In the rows, 128 means zero.
Rotation paths and how fast each direction turns (deg/step)
Each turn is a multiple of 5 degrees from 10 to 175, or 0.
Each row of a path follows its step; steps can be skipped.
Path 1:
step 0: [124 119 130 130 128 118 132 137 123 132 131 124 133 130 127 132 126 134
 125 144 132 123 118 126 129 109 125 120 128 127 128 130 135 130 125 132
 130 133 120 124 139 119 140 131 133 135 123 121 126 131 120 123 140 134
 140 136 126 135 127 120 121 119 136 141 123 130 127 118 131 126]
step 1: [134 117 113 131 131 113 135 133 128 133 125 139 118 137 128 136 130 127
 124 120 124 143 125 123 129 121 131 129 117 128 133 133 146 134 127 137
 123 135 121 127 136 118 121 125 136 120 126 127 122 125 134 128 128 126
 122 124 122 125 127 128 117 127 128 125 132 124 126 129 120 128]
step 2: [128 134 131 131 124 121 129 127 130 130 122 123 125 128 133 137 127 121
 122 120 126 130 125 132 115 125 112 142 122 130 124 134 142 137 125 128
 140 135 125 127 118 127 130 130 133 118 131 133 139 140 128 131 116 124
 140 118 131 118 130 135 132 131 136 137 130 126 134 120 129 125]
step 5: [137 118 139 134 131 116 130 129 132 131 134 143 121 124 127 134 114 139
 127 132 132 134 129 134 131 116 132 139 129 131 118 119 124 124 124 130
 126 134 131 127 122 132 116 126 125 124 119 128 136 128 120 134 137 130
 126 133 117 128 126 123 123 118 125 125 128 117 122 122 131 114]
step 6: [130 140 129 136 122 114 120 131 126 137 121 125 118 128 119 137 135 134
 131 133 120 132 129 133 125 126 138 124 122 120 120 137 128 138 141 119
 131 123 118 131 131 130 125 132 133 126 123 123 134 126 126 138 133 135
 139 119 124 128 124 131 116 110 132 129 126 127 135 123 130 130]
step 10: [124 130 118 132 119 129 121 123 144 136 119 135 111 141 137 129 131 120
 133 121 124 122 121 135 118 117 126 137 121 128 119 126 129 126 126 133
 130 132 124 124 126 133 118 129 127 114 129 130 130 128 118 127 129 127
 135 134 124 135 130 116 122 129 131 128 133 128 137 127 136 135]
step 11: [115 128 124 127 133 131 132 132 131 133 125 128 121 128 141 124 125 127
 130 132 142 120 129 125 122 126 131 133 134 131 123 133 134 130 130 124
 125 125 128 131 138 132 120 124 133 123 111 130 133 142 119 147 131 126
 140 127 123 116 123 132 122 126 129 133 123 126 126 125 133 112]
step 14: [125 135 126 135 124 121 137 131 125 135 131 125 130 126 129 135 133 127
 125 139 132 135 118 124 143 132 130 130 121 131 118 124 129 125 136 125
 127 146 120 123 117 134 117 125 131 112 129 126 117 123 134 122 127 134
 135 129 122 136 133 128 120 114 137 128 131 129 138 127 132 126]
step 17: [120 120 133 126 126 127 129 126 132 133 117 120 119 125 136 118 127 121
 138 124 130 136 123 140 132 127 137 127 140 137 124 128 128 135 119 127
 129 130 127 133 139 119 128 132 133 133 121 123 138 129 113 123 126 126
 130 129 126 125 126 126 113 116 125 127 144 134 136 132 122 126]
[128 126 129 131 131 127 131 126 129 127 129 128 131 128 132 128 129 129
 127 126 127 127 129 128 127 129 130 128 131 129 131 127 127 129 130 127
 127 128 128 126 129 127 128 128 131 129 128 130 129 127 127 131 127 128
 124 128 126 126 129 126 128 127 129 130 130 127 129 128 130 128]	175
[125 129 129 126 128 127 126 129 126 129 129 127 132 131 128 126 128 128
 128 131 128 130 129 128 126 127 127 129 128 126 127 129 126 126 129 129
 129 129 128 129 127 129 130 126 132 128 130 129 129 133 128 128 129 126
 126 127 126 126 128 128 128 128 130 128 128 129 127 125 127 127]	160
[128 125 128 130 129 129 126 129 130 129 130 128 130 129 127 130 126 127
 132 128 128 129 127 126 127 128 130 127 127 126 127 129 130 128 129 127
 131 126 126 127 127 128 126 130 129 126 132 127 127 126 127 130 129 127
 130 130 125 129 130 129 129 129 127 128 129 125 129 128 127 126]	80
[130 132 129 129 129 128 128 128 132 128 128 129 127 127 125 127 128 129
 129 128 129 129 127 127 129 128 125 126 128 124 128 128 127 128 128 128
 125 127 129 126 128 129 128 127 130 130 128 129 125 128 126 128 127 132
 128 129 127 128 128 131 129 126 129 128 132 128 128 125 126 126]	45
[131 126 129 127 130 130 129 129 128 128 130 128 131 126 132 126 128 127
 130 127 127 129 126 129 130 129 126 125 131 127 127 129 125 127 127 129
 130 128 129 128 129 126 128 131 125 127 129 127 129 128 126 127 129 127
 128 125 130 128 127 130 128 128 130 127 126 131 129 127 127 128]	80
